Where one turn sends some rows of the set: a few examples, then the rows asked
revo: 31 -34 -2 4 -7 1 21 13 -4 8 8 -23 1 10 6 -20 -13 -2 -21 13 1 9 0 -23 -4
napom: 16 1 -15 1 -11 3 2 -11 0 -6 -4 -7 11 -11 -5 -9 -15 -10 21 -7 -1 2 -10 5 12
lat: 5 -11 5 8 -10 1 5 -14 5 2 0 -12 26 -2 -8 -2 -23 -14 4 13 5 5 10 -9 23
fofav: -4 -13 -6 0 -11 -4 11 -9 8 -13 -1 -12 15 -1 -3 -10 -31 -8 5 15 3 3 15 -2 15
Mokos: 35 8 9 -14 -23 -8 16 -6 1 6 0 -21 4 -12 7 13 -8 -19 -7 41 24 -4 2 -10 7
vok: 23 0 22 -13 -24 -17 20 0 -4 -3 -4 -16 -2 -20 14 -6 -10 -15 0 38 25 -3 16 3 6
vus: 54 -17 16 -7 -9 -13 2 -15 -18 1 3 -16 0 13 -7 -20 1 -6 -6 9 2 -10 8 -13 -7
zik: 3 -5 -18 -5 -10 -3 9 -5 5 -16 -3 -9 5 -7 -2 -16 -27 -5 16 2 1 2 2 6 10
Pati: 45 9 -4 -1 -17 1 18 -7 -14 3 12 -24 5 -13 2 8 -2 -15 -2 33 23 6 -10 1 -2
fevoz: 36 -23 30 -1 -16 -3 8 -3 11 2 0 -8 -9 -14 -1 -19 12 0 15 3 -6 -1 0 -18 -6
mubik: 19 6 0 5 -6 9 -2 23 20 -22 2 -27 -2 -5 -2 -24 8 4 0 28 10 -1 9 -5 20
kat: 27 -12 -7 -3 -28 1 8 14 -20 4 6 -19 -16 11 10 7 -16 3 -8 23 4 -9 22 -20 -9
bofa: 44 -1 -6 -12 -3 -5 21 -2 -22 -9 4 -20 3 -12 8 -11 -1 -8 9 24 31 9 -7 6 -3
Guni: 25 8 -2 5 -14 11 -5 8 20 -29 -1 -21 -1 -2 3 -21 21 -7 -4 20 0 -1 4 4 10
pade: 17 -4 -2 6 -10 6 -1 -16 1 5 -4 -8 24 -6 -8 1 -13 -16 13 -1 2 3 -6 -6 21
dugep: 41 -17 4 3 -20 -7 8 3 -29 11 8 -22 -1 13 -1 -14 -13 -3 -23 18 3 -3 13 -15 -2
zab: 22 -19 -12 7 -25 9 21 19 6 6 5 -24 -16 -3 11 -3 -14 2 -6 17 -6 -2 3 -21 -14
kogas: 31 -7 6 -10 -20 -7 2 13 -6 -1 8 -13 -28 -2 3 4 -9 8 20 16 8 -14 19 -17 -10
Devis: 32 5 1 0 -3 6 -10 16 16 -15 -7 -19 7 5 5 -22 19 -12 -9 13 9 -2 -2 -4 24
Bokop: 39 -37 19 1 -8 -1 15 -10 0 -2 0 -14 8 8 3 -22 9 -8 -10 6 -4 7 2 -19 -8
gis: 21 -1 -4 8 -6 19 -1 16 17 -21 -9 -30 10 8 8 -12 10 -6 -6 29 11 -5 17 -10 16
lav: 28 -15 4 -10 -23 4 11 11 19 2 -6 -13 -22 -12 8 -1 -1 6 17 9 -4 -10 -1 -27 -9
pema: 25 2 6 22 -9 15 -5 20 9 -9 -1 -26 11 0 7 -20 15 -14 -10 20 8 0 10 0 20
kug: 30 -7 7 -16 -14 -11 23 -5 -15 -19 -7 -15 0 -13 20 -14 -2 -12 9 28 26 3 13 12 -7
bebin: 45 -9 21 -5 -16 -12 0 -10 -6 -7 8 -10 -18 -2 -5 -10 5 0 20 9 0 -14 14 -7 -16

kat goes to -> dugep
lav goes to -> zab
Where do these go?
pade goes to -> napom
Guni goes to -> mubik
Pati goes to -> bofa

